Families of rows that turns and mirrors carry onto each other, the same ones carrying the whole set onto itself: the rest of each named row's family, in list order:
5 families of 5 rows:
Z131: [-28 -27  37  -2   5   7  -1   1  -6   6  -2  31 -34  42]
Z113: [-34 -26  32   5 -11 -16  -8  -1 -16   3   9  39 -26  31]
Z290: [  0  -1 -19  25   0  42  -5  -6 -10 -21  27  20  10  -8]
Z80: [  8  15  12   5  -6  27  41 -38   1  10  11  43  12  -2]
Z104: [ 22 -25  -6  -2 -14   4 -17 -14 -28 -19  18  20 -35  25]
Z351: [  3  22   6  -3   5  14  42 -34  -3  19   7  43  -3 -12]
Z519: [-28 -16  50  -6  -5  -8  20 -11  14  16   5  23 -13 -20]
Z524: [-10   5 -26  31   4  33  14  -6  -7 -21  25  20  -1 -12]
Z409: [-26 -27  32   1  -5   6   2  16  -2   8   1  38 -28  43]
Z614: [ -3  10 -37  18  -4  32   5 -10   7 -14  20  18  -1  -8]
Z854: [ 23 -11  -9  13 -20   1 -19  -4 -17 -23  20  24 -30  25]
Z23: [ -6 -18  -7  10  -7   2 -19 -17 -35 -34  15  21 -35  13]
Z707: [ -7 -21  36  -5  -8  -1  22 -11  20  16 -22  21 -14 -22]
Z526: [-20 -29  44   0   0   7  -8   3  -2  -4  16  40 -26  39]
Z827: [-18 -16  30  -3  -2  -5  19 -14  13  30 -23  21 -10 -17]
Z917: [  1  21   6  -3   2  22  38 -40  19  15   6  38   0  -1]
Z492: [ -3  -9 -31  16   8  36  -1  -5   4 -22  25  25   5 -10]
Z190: [ 18 -24  -2  17 -21   1 -26 -10 -28 -25  20  25 -21  13]
Z31: [-19 -23  38   5 -15   9 -11  10   8  -7   2  32 -30  44]
Z54: [-23 -23  38 -19  -2   8   9 -16  15  21 -18  19 -15 -16]
Z278: [ 21 -26   0   2  -2   6 -30  -9 -26 -23  16  28 -28  21]
Z502: [ -8  13 -20   8  13  31   0 -11 -15 -28  28  40  -3 -18]
Z478: [ 10  20  13  14   1  18  43 -32   1  12  16  34   7 -12]
Z909: [-10 -17  38 -14 -10   2   6 -18  29  17 -23  26 -13  -6]
Z274: [ -5  22  22  -9  -8  25  27 -33  -7  10  17  36  10 -24]

Which other rows belong to the same family as Z54? Z351, Z524, Z526, Z190
Which other rows belong to the same family as Z23? Z113, Z519, Z502, Z274
Which other rows belong to the same family as Z827? Z131, Z290, Z278, Z478
Which other rows belong to the same family as Z31? Z614, Z854, Z917, Z909

Families of rows that turns and mirrors carry onto each other, the same ones carrying the whole set onto itself: the rest of each named row's family, in list order:
3 families of 6 rows:
Z883: [ -7 -26  34  15  -5 -41 -13  -2]
Z557: [  5 -12  -4 -39   4  -2   4   8]
Z489: [-12 -28   7  -8 -14 -36  -5   2]
Z835: [ 10   7 -13 -28  28  -7   3   9]
Z170: [ 25  -1  38  11  31  17 -11   2]
Z52: [ -5  -1  28 -16  23 -58  -7   1]
Z755: [ -4 -24 -15 -11  -9  -6   0   7]
Z658: [ -4  -1  -1 -35  18 -40   1   6]
Z217: [ 14  -8  61  13  25 -18 -17  -2]
Z725: [  7   5  45   9  36 -42 -14  -1]
Z640: [ 20  -4   6 -15  20  25  -1   7]
Z930: [21 13  4 -2 42  9 -4  8]
Z259: [ 21  12  34  16  46  -8 -12   3]
Z510: [ -3 -15  51 -10   8 -46 -12  -3]
Z750: [  6 -19  41  35  10 -17 -16  -2]
Z477: [ 11 -15  -8   9   5  18  -4   6]
Z415: [ 16 -14  19  32  14  14 -12   3]
Z591: [ -6 -19  19 -37  -2 -37  -2   1]

Which other rows belong to the same family as Z415? Z883, Z489, Z755, Z750, Z477
Which other rows belong to the same family as Z510? Z557, Z170, Z217, Z640, Z591

Families of rows that turns and mirrors carry onto each other, the same ones carrying the whole set onto itself: the rest of each named row's family, in list order:
4 families of 8 rows:
Z574: [-11 -48   2  -9   4   1  19 -29 -11  -9 -35  13  23  30  -1 -22  -8  19
  14  -3 -31  17  -9 -44  -3]
Z375: [-26  -6  19  -5 -37  -5 -40   7 -50   1 -20 -40   9  30 -25 -15  -8  18
   6  -4   6  14 -40 -16   2]
Z423: [-11   5   0  24   1 -32 -43  31 -29  -1 -22 -37 -10  13 -24 -39  -6  33
 -41  25   9  10 -17  -7  -3]
Z554: [-16 -63 -11   5   2   6   4 -35  -9   3  -5   4  26  30  -5  -3 -19  20
  19 -25 -25   7 -21 -44 -15]
Z63: [  9 -30   1   0  11 -32   0  14  -8   5 -13 -26  19  51 -29   2 -16   1
 -41  -4 -44   7 -33 -13  -9]
Z81: [-47 -22  23  28  -3   7 -18   3 -21 -20   6  -6 -14  -6   9 -32 -21  44
  21   3   4 -10 -19 -39 -21]
Z117: [-16  -3  -3  44  -7 -26 -49  25 -26  10  11 -43 -12  15 -24 -14 -24  32
 -37   5  13  10 -30 -13 -16]
Z79: [  2 -14   2   9  17  -8 -11   0 -57  -9 -20 -23  -4  32  -6 -21  15  46
 -40 -19 -42   5 -33 -35 -29]
Z250: [-42 -25  10  20  -2  -9 -23 -11  -9 -27  -5 -12  -6  -6 -13 -46 -28  50
  19  -9  17   0   0 -34 -24]
Z761: [  5 -40  -9  45  15 -27  20 -18  13  -4   3  -8 -15  15  -8 -22 -30  34
 -19  -3  -1   8   3 -26 -40]
Z906: [-23 -10   8  13  33 -25  -1  -1 -51  -1 -25 -20   0  12   9 -42  16  43
 -40  -9 -22   6 -23 -38 -28]
Z787: [-36 -37   2  13  18 -13  -2  -2 -52  -5 -28 -23   3  16   0 -44  18  41
 -16   8 -50   2 -22 -30 -27]
Z678: [-37   2  26   1 -30  -3 -32  11 -51   7 -22 -18  13  27 -10  -6 -11  16
  -4  16 -16  25 -43 -40  18]
Z159: [-30 -44 -10  19 -14 -17 -25  -2  18  11  -7  -9  21  12 -21 -18 -43   5
  18  18  26  16  -7 -17  11]
Z515: [-34 -31 -11  28 -10   9 -41 -16 -30  -3 -14  -8  -1  -6   0 -44 -11  52
  18   2  28  13  -5 -35 -10]
Z295: [-18 -42   6 -11   2  11  -5 -28 -23 -27 -33   0  38  32  -8 -28 -19  13
   8  -9  -9  26 -22 -57 -18]
Z88: [-15 -33  -6  39 -21 -11 -37   2   9   7  -6 -18   4  20 -17  10 -46   5
  11  31  17  28 -11 -37  -7]
Z300: [-30  -7  17  -7 -22  15 -45   0 -47  -1 -32 -14   2  30   2  -9 -10  22
   5  -7  -1  21 -51 -32   2]
Z99: [-27  -4  -2  51  -8 -46 -25  14 -24  22  -2 -33 -24  22  -8 -20 -10  46
 -38   9  16   4 -36 -26  -8]
Z498: [ 15 -27 -10  14   0 -18  -7   7 -28  29 -21 -17  17  50 -13   9  -3   0
 -43  11 -35  27 -38 -22   5]
Z954: [ -1 -52 -28  33  37 -20   3 -10  13   1  -6  10   4  13  -2 -26 -19  33
 -30   3 -22   8   1 -36 -21]
Z128: [ -4 -36  19  -7  -4  18  15 -23 -14 -18 -20   7  23  18 -10  -7 -29   6
  14   5 -32  30  -4 -41 -14]
Z196: [ 12 -22 -13  15 -17 -13 -39   2  12   6   0  -8  13  30 -29   3 -42   9
  -5 -11  33  19 -15 -19   8]
Z297: [ -6 -43  -8  20 -33  -1 -28  -2  12   5  -1  -9  10  30 -33   6 -46  11
  21  15   7  18 -16 -18   9]
Z292: [-10 -14 -15  40  -1 -34 -33  26 -16  28   5 -32 -23  13 -19 -12  -8  40
 -28  10  -7  -6 -16   5  -2]
Z219: [-16 -14  13  -2  -6  16 -41  18 -45  16 -29 -28  27  45   5 -14 -13  12
  13  -3  -7  35 -37 -21 -15]
Z932: [-44 -27   9  23  11  -3 -26  13 -36 -18  11  -1   2 -15 -18 -42  -2  45
   9  -3   9   5  -4 -31 -36]
Z168: [ 16 -16  -8  17  -9 -36   7 -10 -16  22 -26 -19  12  45 -27   5 -17   8
 -44  12 -21  46 -20 -28  -1]
Z28: [ 18 -31 -19   6 -10 -21 -10 -16  -2  20 -37 -30  11  57 -10   3 -25   7
 -31   5 -24  16 -36 -20  17]
Z32: [  4 -45 -19  40  20 -42  17  -2  10   5   5 -15   8  13 -27 -27 -19  29
 -28  11 -14   4  13 -24 -22]
Z795: [-10 -47 -24  31   8 -40   0 -21   6 -14   1  -7 -10  -1 -33 -27 -12  40
 -34   2  -8 -17  -1 -28  -5]
Z214: [-14  -5  21   7  10 -16  25  -8 -47  -4 -16  -6  -6  22  -1 -38   8  46
 -36 -20 -35   8 -28 -30 -15]

Which other rows belong to the same family as Z128? Z81, Z761, Z678, Z88, Z99, Z168, Z214
Which other rows belong to the same family as Z375? Z79, Z159, Z295, Z954, Z292, Z932, Z28
Which other rows belong to the same family as Z795? Z423, Z554, Z63, Z787, Z515, Z196, Z219

Families of rows that turns and mirrors carry onto each other, the same ones carrying the whole set onto itself: the rest of each named row's family, in list order:
4 families of 8 rows:
Z260: [ 17 -18  23 -23 -10  -1 -15 -31 -13  13  17  10   0  25   0 -14   6   5
   0  -6  -3 -25  -9   5 -42  -6  32   6   7  11  19 -35   1  -7  16]
Z121: [-31   4  -5  -9  -8  -2   4  -5 -15  -2 -18   8  11  -2  14   6  -5  -8
  52 -24  21   8   4 -13  18  14 -34   2 -37  -9   5 -24  -3  15  30]
Z247: [ 28 -27  12 -19  13   0  -9 -24 -12  -5  11  13 -10  19  -2 -24   9  -3
   3   5 -13 -17   1   3 -38  -9  43  16   5   4  30 -27   0 -11   6]
Z353: [-11 -21 -28   2 -13  -1  -1   1  26 -39   8 -18 -13 -12 -12   7   2  -1
  22  22   6 -21  15  28 -27  -7  30 -10  14  -3  16  22   4 -17   6]
Z65: [-13 -15 -35  12 -14 -11 -18   4  21 -32   0 -22 -10 -22 -16   0  -4 -11
   8  31   6 -24  10  17 -20 -12  27 -18  16   0  15  20  -4 -10   0]
Z776: [-35  12  -2  -6 -12   1   4 -15 -19 -12 -20   9  -4   1   9   2   4  -1
  37 -24  22 -10   2 -19  15   7 -42  -3 -34 -14  15 -16  11  10  36]
Z680: [ 27  24  -1 -11  41  24  16   0  -3   7  -2  -2  33  26 -11  15 -17 -10
  14   1   6 -29  28  16   2 -11  14  28   7  -1 -10 -23 -19 -15 -18]
Z780: [-33   2  -1 -29 -16   0   6 -26  12 -10 -24  -4   3 -17  -9   4   4   6
 -34 -12   1 -20 -15  14   1  24   7  36 -21  10 -16 -16  18   6  14]
Z584: [  2  42 -41   5  -1  19  -8  31  13 -22 -18 -25   7  31  18  13  -8 -26
  31 -24  -2  10   2  -2 -11   7   4  -6   1  15  14  22 -21  13  12]
Z598: [ 15  21   2 -12  28  28  28  -9 -10  10  -6  10  44  25   3  18  -7  -3
  15  -7  12 -24  34  13   0  -4  12  26  -3  -4 -10 -20  -6 -22 -19]
Z384: [ -1  36 -34  -8   6  17  -5  33  29 -31 -13 -20   2  30  12  11 -21 -32
  36 -26  -8  -5  19   3 -17  15   0  -1  -8   1  14   5 -14   3   0]
Z377: [ 22  30 -11  12   2   1 -14  22 -13  -6  -3  -5  -3  -6   2 -40  10  24
   4 -17  33  23  32  10  14 -24 -19 -15  -1  13  -3  10 -19   4 -16]
Z334: [-26 -16 -31  -1 -11 -18  -4   4  19 -38 -11 -14 -18  -1 -10   8   5  -7
  16  33   3 -13   7  23 -29   1  34  -4   6  -4   6  25   4 -17   1]
Z230: [ 29  28  12  -7  41  27   6   8  -6  14  -9  14  33  23  -2   2 -13  -3
  14  -3   3 -38  27  17   4 -13   3  11   1  -6  -3 -16  -9 -20 -19]
Z742: [ 12  26  17  12  11  -5 -15  19 -18   0  -5  -6  -1   1   1 -24   5  30
   7 -23  38  22  13   6  15 -34 -24 -26 -14   3 -13   4 -19   2 -11]
Z60: [ 16  -3   0   3  10 -27  -6 -29 -22 -20 -10 -21  10   3  12 -13  -8  -4
 -46 -10  -7  20 -20 -21 -23  -8 -22 -17   2  -9 -15  12 -11  27  -6]
Z665: [-18 -17 -33   9 -12   9  -7   5  33 -35  -1 -17 -14 -12 -16   4  -3  -8
  25  25   8 -14   1  20 -23   3  35  -9   4  -9  15  18  -3 -20   1]
Z264: [-40  -1  -7 -18  -8   4  -1 -14   2 -22 -37   3   4 -19 -12   7  10   5
 -26 -10  -1  -4 -23   6  10  23  -5  25 -21   7 -24  -5  25   6  22]
Z302: [ 25 -12   8 -22   7   2 -19 -23  -4  12  18  16  -1  35   3 -19   6   8
   7  14 -10 -17   2   2 -48 -13  24   9  10   0  23 -33  -7 -13   7]
Z709: [ 25  22   8   6   0  -3 -21  17 -21  -1   2  -6  -1  -2  -8 -32   8  24
   2 -21  32  17  33  16  13 -29 -23 -15  -1   3 -24  -1 -13  -3 -14]
Z433: [-31   2 -13 -24 -10  -1   5 -22   9 -22 -32  -3   3 -25  -2   8   9   3
 -23  -7   2 -13 -22  19   9  20   0  38 -15   5 -23   4  15   7  29]
Z558: [ -9  21 -31   1   2  24  -3  36  21 -19 -26 -28   6  32  11  18 -13 -25
  38 -20 -21  -3   4   5 -17   8   9  -3  -8   6  21  16 -15   9   8]
Z927: [-20   7  -1  -1 -18   3   6 -16 -27  -3  -9  11  -1  -1   5   2  -4  -7
  40 -19  24   1   1 -12  23  11 -43 -12 -37  -4  12 -20   7  14  32]
Z236: [ 18  -5 -14   0  -6 -34 -13 -16 -15 -18  -7 -23  14  -1   8  -8  -6  -8
 -37   0 -12  16 -22 -31 -14 -16  -9 -23  11  -8 -11  13  -7  27 -16]
Z255: [ 21  25   9   9   0 -10 -20  11 -15  -3 -11  -3   1  -8   4 -47  12  26
   4 -15  31  19  19   7   8 -23 -32 -15  -2  -4 -22  -2 -19  -6 -17]
Z752: [ -4  31 -35   3  -4  14  -5  25  24 -15 -23 -30  -3  37  13  25 -25 -30
  33 -19  -9   6   6   1 -16  14  -1   0 -14  10  17  11 -12   9  12]
Z660: [-36  12  -3 -26 -12   1   2 -32   5 -21 -23   1   5 -14  -7   0   8  12
 -25   5   0  -8 -35  11   5  26   1  19 -15  -5 -24   0  14  18  25]
Z64: [ 24  -5   6   5   9 -14 -25 -29 -12 -20  -6 -17  15  -3   9 -20   0   2
 -43  -2 -18  24 -11 -22 -23 -14  -9 -22   5 -19  -9   4   0  22  -3]
Z682: [ 23  20   1 -13  42  30  18   0  -4   1  -2   8  37  23  -5   4 -18   4
  11  -2   2 -21  24  12  -9 -14  19  14   3   0 -11 -31 -21 -25 -21]
Z216: [-27  10   5   4  -8  12   9 -25 -30   6 -12  11  14   1  15   3   0  -9
  37 -20  27  -6  19 -10   6  14 -35  -3 -34  -6  16 -23   6   8  36]
Z522: [ 17   3   7  -2  11 -23 -10 -15 -28 -17  -5 -19   7   6   4 -24   4  -4
 -37  -4  -9  15 -17 -31 -22 -16 -19 -13   5 -15 -17  10  -5  32 -16]
Z810: [ 35 -23  10 -19   4  -1 -11 -26 -18  11  17  16  -2  26   6 -23  -2  13
   5   3 -14 -17  -2   6 -44  -6  25   2  11  10  25 -25  -3  -2  11]

Which other rows belong to the same family as Z558? Z776, Z665, Z264, Z302, Z255, Z682, Z522
Which other rows belong to the same family as Z752? Z353, Z680, Z60, Z709, Z433, Z927, Z810

Families of rows that turns and mirrors carry onto each other, the same ones carrying the whole set onto itself: the rest of each named row's family, in list order:
5 families of 3 rows:
Z486: [ -8  -7 -10 -42  21   6  16  -2   8  16 -18  13 -16 -24 -13  16  11  19
   0  35 -10 -16 -12 -10 -13  16  -3 -10  -2  38 -24  -6]
Z27: [ 13   0 -29  -4   2 -17  10   5 -12   6  41  -8 -23  -6  -7  -8  20 -10
 -29  13   1 -14 -39 -35 -12 -24  10  -3 -15   0  17  -2]
Z773: [ 19 -14  36  42   1  -1  -2  30  17  -9   6  24   4  17  16 -10 -17 -25
   0   3 -24   7   4  12 -16  10 -21   2  -4 -24 -25   8]
Z756: [-10  24  -9 -12   3  -3 -43 -12   4   7  16 -21 -17   0   1 -23  11  -8
 -16 -16  -1  -5 -10 -36  23 -10  10  -3  13   2  28  -8]
Z95: [  7  -1 -11  -4 -20  15  26  35  -9  23 -21  16 -10  -6 -48  27   5  -2
   6  14  -9   7  -8   6 -16  28   8   4  -5  27 -21  -5]
Z681: [ -7  17  35 -12   2 -13 -36  23  10 -16   7  30   4  22  19 -16 -26 -12
  -4  -6 -18  13  26  17   8   7  -2  18  25 -13   0   1]
Z397: [  4  -6 -20 -20 -11  13   9  12 -40   9  -2  10  -5   2 -29  24   1   7
   8  24  -2  16 -16  23  10  30   7  -3   9  50   5   7]
Z745: [ 14   2  12  19  -6 -27   6  29  14 -17  32  24   5  31  15  -7 -28  15
 -37   1 -11 -16  18  13 -10  -8   6  14 -10 -27  -4 -17]
Z125: [  9  -9  34  15 -12  -7 -18  21   2 -27  -1  20  13  39  30   0 -38   4
  -8  25 -11   8   8  34   2   8  -9  -4  11  -9 -13   5]
Z791: [  3 -12 -14  28  -1  -3   5 -12   5  26  13 -32 -15  -7  -9  -2  12 -16
 -22 -16  10 -28  -8 -33  16   3 -21 -11  -3  -7   5 -18]
Z743: [  3   2  -9  17  37  -2 -13 -33  38   6  21  -7 -11  -2   9 -16   5  24
 -21  -2 -28 -16 -11 -25  15   6 -22 -11 -17   8   0  -4]
Z535: [ -7  14  -6 -48  -4  16 -25  25 -24  12 -10  24 -15 -18 -23   8   5  -3
  14  10  -3  11  -1  11  -6  22  18   9  27  30   9  -1]
Z647: [ 21 -22 -19 -21   7  -3  23  34 -30  -4  15  44  -7 -13 -21  25   4  -2
   5  11  -2 -12  -4  40 -13  19   8  18  -1  12  10  -4]
Z130: [ -2   3  29 -11  26 -18   1   5  31 -26   0  42   1  14  -4  14 -10   0
  -9   7 -37   1  14  17  -8  16 -31   3  -9   5 -31  25]
Z205: [  0   1 -11   9 -13 -12 -18 -26 -12   1  28 -35 -14  13   4  -4   0 -10
 -37   5   8  -8 -21 -30  17 -16 -24 -22  13   6  10   6]

Which other rows belong to the same family as Z397? Z125, Z205
Which other rows belong to the same family as Z95? Z773, Z791
Which other rows belong to the same family as Z27? Z745, Z647

